Y: [-1.143, -3.151, 1.389, 3.585, -4.381, 2.546, 0.266]
A: [-2.325, -3.254, 5.765, 1.122, -0.581, 8.693, -0.014]
E: [4.687, 4.600, -2.258, -0.932, 2.305, -1.062, -3.698]
P: [-0.672, -2.744, 5.757, 2.295, -3.463, 7.645, -1.404]
V: [0.727, 2.759, -1.040, -1.931, 3.856, -1.282, -0.349]
tags:
[-1.040] -> K541
[3.585] -> K958
[-1.932] -> K331
[3.586] -> K164
[-1.931] -> K825
[2.295] -> K216
key V 4:   K825
which: [-2.325, -3.254, 5.765, 1.122, -0.581, 8.693, -0.014]  A
which: [-1.143, -3.151, 1.389, 3.585, -4.381, 2.546, 0.266]  Y
which: [-0.672, -2.744, 5.757, 2.295, -3.463, 7.645, -1.404]  P
which: [4.687, 4.600, -2.258, -0.932, 2.305, -1.062, -3.698]  E

M: [-0.946, 2.731, 1.533, 0.856, 1.681, 0.437, 0.465, 0.534, -0.376, -0.376, -1.275, 0.148, -1.175, 0.877, -3.089, -1.855, 0.770, 1.740, 0.747, 1.131, 0.877, 0.532, 0.645, -0.902, -2.103, -0.418, 0.650, -0.669, -2.945, -0.679, -1.647, 3.770, 2.608, -2.015, -0.308, 0.197, 0.256, -0.419, -0.643, -0.218, -0.828, 0.520, -1.213, -1.402, -0.437, 0.922, 2.302, -2.761, 4.534, 1.413, 0.677, 0.999, 0.194, 1.610, 0.582, -1.201, 7.310, -3.500]
N: [0.270, -0.060, -0.320, 0.856, -2.489, 1.815, -2.889, -4.981, 0.841, 0.841, 1.057, -0.418, 0.787, 1.109, -3.089, -1.157, -1.154, -0.542, -1.067, -0.678, 1.109, -2.053, -0.400, -0.902, -0.858, 4.052, 1.106, -2.728, 0.647, 0.611, -3.773, -0.171, 0.178, -1.133, -2.251, 0.197, -3.149, 0.528, -1.695, -1.603, -0.869, -1.411, 0.690, -0.076, 0.212, -3.146, -1.776, -1.335, 3.107, -1.292, -1.766, 1.724, -0.476, 2.122, 0.798, 0.081, 7.310, 3.323]
F: [-1.282, 2.731, 1.533, 0.856, 1.681, 0.437, 0.465, 0.534, -0.376, -0.376, -1.275, 0.148, -1.175, 0.877, -3.089, -1.855, 0.770, 1.740, 0.747, 1.131, 0.877, 1.316, 0.645, -0.902, -2.103, -0.418, 0.650, -0.669, -2.945, -0.679, -1.647, 3.770, 2.608, -2.015, -0.308, 0.197, 0.256, -0.419, -0.643, -0.218, -0.828, 0.520, -1.213, -1.402, -0.437, 0.922, 2.302, -2.761, -2.318, 1.413, 0.677, 0.999, 0.194, 1.610, 0.582, -1.201, 7.310, -3.500]
L: [-0.345, -0.114, -0.300, 0.856, -1.826, 2.498, -2.153, 4.305, 0.141, 0.141, 2.584, 0.746, 0.615, -0.835, -3.089, 0.222, 1.335, -1.985, -2.300, 0.057, -0.835, -1.222, 0.621, -0.902, 0.223, 1.227, 4.732, -0.276, 0.924, 0.673, -0.786, 1.367, -0.157, -0.368, -3.045, 0.197, -0.389, 1.134, -0.390, -1.515, -0.116, -3.050, 1.931, 0.524, -0.023, -1.347, -1.856, -0.573, 1.221, -0.299, -1.511, 1.961, 0.453, 1.797, 0.338, 0.666, 7.310, -0.038]
T: [-0.640, 0.167, 1.473, 0.856, -1.976, 4.403, -2.004, -0.660, 1.757, 1.757, 0.197, -0.293, -0.740, -0.769, -3.089, -0.315, 0.780, -1.337, -0.721, 0.368, -0.769, -2.023, -0.983, -0.902, -0.930, 1.762, 3.058, 0.081, -2.144, 0.239, -3.339, -0.600, 1.031, -0.308, -2.894, 0.197, -0.209, 0.565, 1.100, 0.382, -0.244, -1.942, -0.506, 1.039, 0.450, -1.192, -1.600, 2.005, 1.301, -0.396, -0.562, 1.565, -0.218, -0.027, 0.842, 0.037, 7.310, 1.541]
Table of tags by key:
[0.197] -> K480
[3.323] -> K489
[3.324] -> K566
[1.541] -> K546
[-0.038] -> K426
[-3.500] -> K745
[-3.501] -> K230
[3.322] -> K589
key N 58:   K489
which: [-0.946, 2.731, 1.533, 0.856, 1.681, 0.437, 0.465, 0.534, -0.376, -0.376, -1.275, 0.148, -1.175, 0.877, -3.089, -1.855, 0.770, 1.740, 0.747, 1.131, 0.877, 0.532, 0.645, -0.902, -2.103, -0.418, 0.650, -0.669, -2.945, -0.679, -1.647, 3.770, 2.608, -2.015, -0.308, 0.197, 0.256, -0.419, -0.643, -0.218, -0.828, 0.520, -1.213, -1.402, -0.437, 0.922, 2.302, -2.761, 4.534, 1.413, 0.677, 0.999, 0.194, 1.610, 0.582, -1.201, 7.310, -3.500]  M
which: [0.270, -0.060, -0.320, 0.856, -2.489, 1.815, -2.889, -4.981, 0.841, 0.841, 1.057, -0.418, 0.787, 1.109, -3.089, -1.157, -1.154, -0.542, -1.067, -0.678, 1.109, -2.053, -0.400, -0.902, -0.858, 4.052, 1.106, -2.728, 0.647, 0.611, -3.773, -0.171, 0.178, -1.133, -2.251, 0.197, -3.149, 0.528, -1.695, -1.603, -0.869, -1.411, 0.690, -0.076, 0.212, -3.146, -1.776, -1.335, 3.107, -1.292, -1.766, 1.724, -0.476, 2.122, 0.798, 0.081, 7.310, 3.323]  N
which: [-0.640, 0.167, 1.473, 0.856, -1.976, 4.403, -2.004, -0.660, 1.757, 1.757, 0.197, -0.293, -0.740, -0.769, -3.089, -0.315, 0.780, -1.337, -0.721, 0.368, -0.769, -2.023, -0.983, -0.902, -0.930, 1.762, 3.058, 0.081, -2.144, 0.239, -3.339, -0.600, 1.031, -0.308, -2.894, 0.197, -0.209, 0.565, 1.100, 0.382, -0.244, -1.942, -0.506, 1.039, 0.450, -1.192, -1.600, 2.005, 1.301, -0.396, -0.562, 1.565, -0.218, -0.027, 0.842, 0.037, 7.310, 1.541]  T

